Q:
[[ 38 126 555 378]
 [152 945 186 449]]
A: 152

Q:
[[663 990 678 267 666]
 [308 296 570 306 285]
 [480 449  85 205 397]]
A: 449

Q: [20 46 11 76 43 48 22]
A: 76

Q: [ 3 21 58 84]
A: 3

Q: [3632 3312 4567 8612 3196]
A: 3312

Q: [734 451 298 770 566 185]
A: 298

Q: [203 153  55 206 229  29]
A: 55

Q:
[[419 109 390 696 532]
 [498 488 169 915 600]
 [669 657 400 289 651]]
A: 657
---
[[-65.2  30.1  12.6  15.5]
 [ 19.2  46.3 -34.4  35.4]
 [-40.5  48.8   0.0   1.9]] ⇒ 48.8, 46.3

[-34.6  27.9  53.6 -44.7  16.1 -28.8 -18.1] ⇒ 53.6, 27.9

[[-14.9   6.7   1.5 -60.6  10.4   2.9   2.7]
 [-13.3   3.0  18.4   4.8  -4.8  -6.1   4.5]] ⇒ 18.4, 10.4

[[-55.7 -28.4  -5.7   0.3 -44.1]
 [ -4.3  23.3   9.0  34.0 -52.3]
 [ -6.8  64.5  -8.2 -44.5   7.4]] ⇒ 64.5, 34.0

[  5.7 -24.3 -59.1   3.9   8.7  -0.5] ⇒ 8.7, 5.7

[[  8.1  25.3 -14.8  31.6  28.0  -2.3 -55.8]
 [ -0.3  11.9   3.7  53.1  52.5  -9.4 -38.4]] ⇒ 53.1, 52.5
---
 32.1   46.8  -62.8   34.6  -52.7  -22.8
 38.8  -29.6   23.8   25.9   27.3  -31.2
-> 32.1, -31.2

-58.4  -46.7  -59.8  -57.8  -64.1 -> -58.4, -64.1

  5.9  -36.6  -59.7  -11.2   21.9 -> 5.9, 21.9

 13.0   52.6    1.3   16.0
 -3.9  -59.3   -7.8  -22.9
-> 13.0, -22.9

 16.2   23.4    2.9  -58.4  -41.8   -1.4 -> 16.2, -1.4

-27.6   55.9   20.0   14.6 -> -27.6, 14.6
---
[ 52.4  22.4 -10.2 -27.5 -34.3]	-10.2, 52.4

[40.0 58.1 56.6 51.0 55.9 49.7 28.9]	51.0, 58.1

[[-10.3 -16.2 -19.0  24.5  15.2  25.1 -18.0]
 [  4.4  12.0  21.5   5.6   5.9  -2.7  15.5]
 [-44.4 -49.7 -41.9  55.7  44.5  51.3 -48.9]]	5.6, 55.7

[  5.2  33.4 -31.1  -4.7 -13.0 -58.0  31.4]	-4.7, 33.4

[[-25.5   7.9  30.6 -28.9 -44.0 -44.7  -7.6]
 [ -7.1  28.4  13.1  33.5 -28.4  55.3  -5.3]
 [ 11.7 -28.8 -19.3 -26.6  36.6 -44.2   7.2]]	33.5, 55.3

[-26.4 -54.1  -2.5  17.4  14.8]	-2.5, 17.4

[-46.3 -68.4 -33.2  -9.2  15.2]	-33.2, 15.2
---
[-11.0   6.2   5.6  18.8   7.3] ⇒ -11.0
[ 0.15 -0.13 -0.02  0.03] ⇒ 0.15
[-0.98  1.44 -1.54 -0.13 -0.48 -0.44 -1.04] ⇒ -0.98
[ 168.70 -116.10   16.34  -62.70] ⇒ 168.70
[ 0.13 -0.08 -0.17 -0.15 -0.12] ⇒ 0.13
[ -7.598  12.698 -13.686  -3.660  -7.902 -11.503 -14.069] ⇒ -7.598
---
[ 29  23  20 -42   4] ==> 20

[ 19  22  24  -3  38 -32   4] ==> 19

[[ 23  30  29 -26   2  27  36]
 [ 20  -4  29  33  14  33   6]
 [ 25  11  15 -39   8  22  37]] ==> 22

[88  7 77 72 54] ==> 72

[ 94 129 218   4 120] ==> 120

[217  93 140  40  30 159 137] ==> 137

[[ 49 178  19 119 110 142 157]
 [ 62 172  41 137  90 126 153]
 [ 55 213   7 131 119 166 153]] ==> 126

[[ 79  72 166 163  35]
 [172 166 134 137 155]
 [140 125 217 227  46]] ==> 140

[ 434  -26 -578  217  697] ==> 217
---
[[ 61.9  16.6  -8.3  71.5  -9.9  21.3 -26.4]
 [-45.2   4.9  -4.2 -13.8  -1.7  11.9  48.7]
 [ -6.4  20.9  -3.0 -48.1  63.4 -18.7  47.6]] -> 4.9

[[-22.3 -22.9  27.3   4.0]
 [-28.9 -60.6   6.5 -17.3]] -> -22.9

[[-43.1  38.2 -45.4  27.2 -51.8 -44.4]
 [ 13.2 -29.1  30.0  33.7  -8.7 -16.8]] -> 38.2

[[-10.8 -13.3 -54.0   2.5 -33.5  16.0]
 [ -4.6 -40.8 -15.6  -5.3  -8.1   2.6]
 [ 11.6  -3.3  -4.3   1.0 -25.8  14.4]] -> -40.8

[[ 15.1 -11.2  14.3  -1.6 -28.8 -11.5  64.5]
 [ 37.6   2.3 -47.6 -29.6  27.0 -15.9  10.4]
 [-26.8 -12.0 -29.4 -35.1 -27.7  29.6 -25.6]] -> 2.3

[[-11.4 -36.5 -26.0  41.5 -65.4  62.1]
 [-25.9  10.1  12.8  25.6   6.9   4.7]] -> -36.5

[[-57.0  20.9  18.3 -26.3   9.9]
 [ 11.2  -6.1   2.7  10.4  -2.2]] -> 20.9

[[-16.7  10.2 -32.8   3.9  -3.5 -15.5]
 [-20.1   6.1 -17.3  20.7  -6.7 -20.0]
 [-21.7  35.2   9.5  34.2   1.8 -59.1]] -> 6.1
---
((-151.5, 57.4, -162.0, -164.4, -25.4, 48.5), (121.7, -27.5, 178.5, 43.6, 105.4, 1.6)) Answer: 105.4
((-101.3, -4.1, 60.2, 51.0, 143.1, -46.9), (-72.5, 5.0, -16.1, -155.1, 161.1, 50.5), (-43.8, -126.3, 2.1, 3.5, 48.8, -30.4)) Answer: 161.1
((-20.55, 13.19, -17.01, -9.94, -9.56, -11.47, -22.59), (0.25, 4.83, -15.09, 8.69, -12.34, -18.92, -15.19)) Answer: -18.92
((0.3, -1.1, -1.1, -0.5, 0.4), (-0.7, 1.2, 0.3, 1.3, 1.7)) Answer: 1.3
((-76.02, -116.56, -96.14, 34.94, -114.17, -0.14), (-59.45, 35.59, 20.62, -171.49, 1.39, -155.47), (-121.46, 44.52, 36.25, 125.85, -163.73, -18.90)) Answer: 1.39
((-3.22, -10.97, 11.72, -4.26, -1.63, 6.05, -0.12), (6.18, 9.17, 15.53, 19.06, -1.38, 15.65, 24.15), (4.92, -4.54, 14.98, 12.83, -2.14, -19.60, 16.93)) Answer: 15.65
---
[[3424 6169 9358 4224 6687]
 [4457 6858 9161 2652 5706]] gives 9358

[ 862 -293  430  631  178 -809] gives 430

[[56 26 67 59 67 59 13]
 [57 23 63 75 51 53 11]
 [53 56 34 77 76 74 64]] gives 67

[20 33 84 63 13 41] gives 84

[ 43 -34 -10  10  17 -18  40] gives -10

[5 5 4 7 1] gives 4

[2196 9108 7204 5871] gives 7204

[1 7 4 0] gives 4

[[8125 7562 8250 6128]
 [3561 4939 3232 2442]] gives 8250
---
[[ 18.9   8.4   1.9  -0.4 -16.9  -0.1 -63.4]
 [ 16.5  -1.2  10.8 -14.9 -13.4   1.6 -49.1]] => -1.2

[[ 26.6  47.8 -22.4   7.6 -21.5]
 [-36.4 -51.9 -15.2  25.4  27.2]] => -51.9

[[-25.8  33.5 -54.5 -21.3  36.9]
 [-15.5   4.5  -0.8   3.4   7.0]] => 4.5

[[-39.7  -7.3 -29.0  -9.6  20.4]
 [ -7.7 -70.9 -12.7   4.0  43.2]] => -70.9

[[-70.8 -68.2  -0.5 -42.4  54.0]
 [-71.8 -35.3 -11.4  38.1  -4.3]] => -35.3

[[ -2.1   0.0 -25.2  67.2   5.7 -42.3]
 [ -5.0  13.9  18.4  15.4  -5.1   4.6]] => 13.9
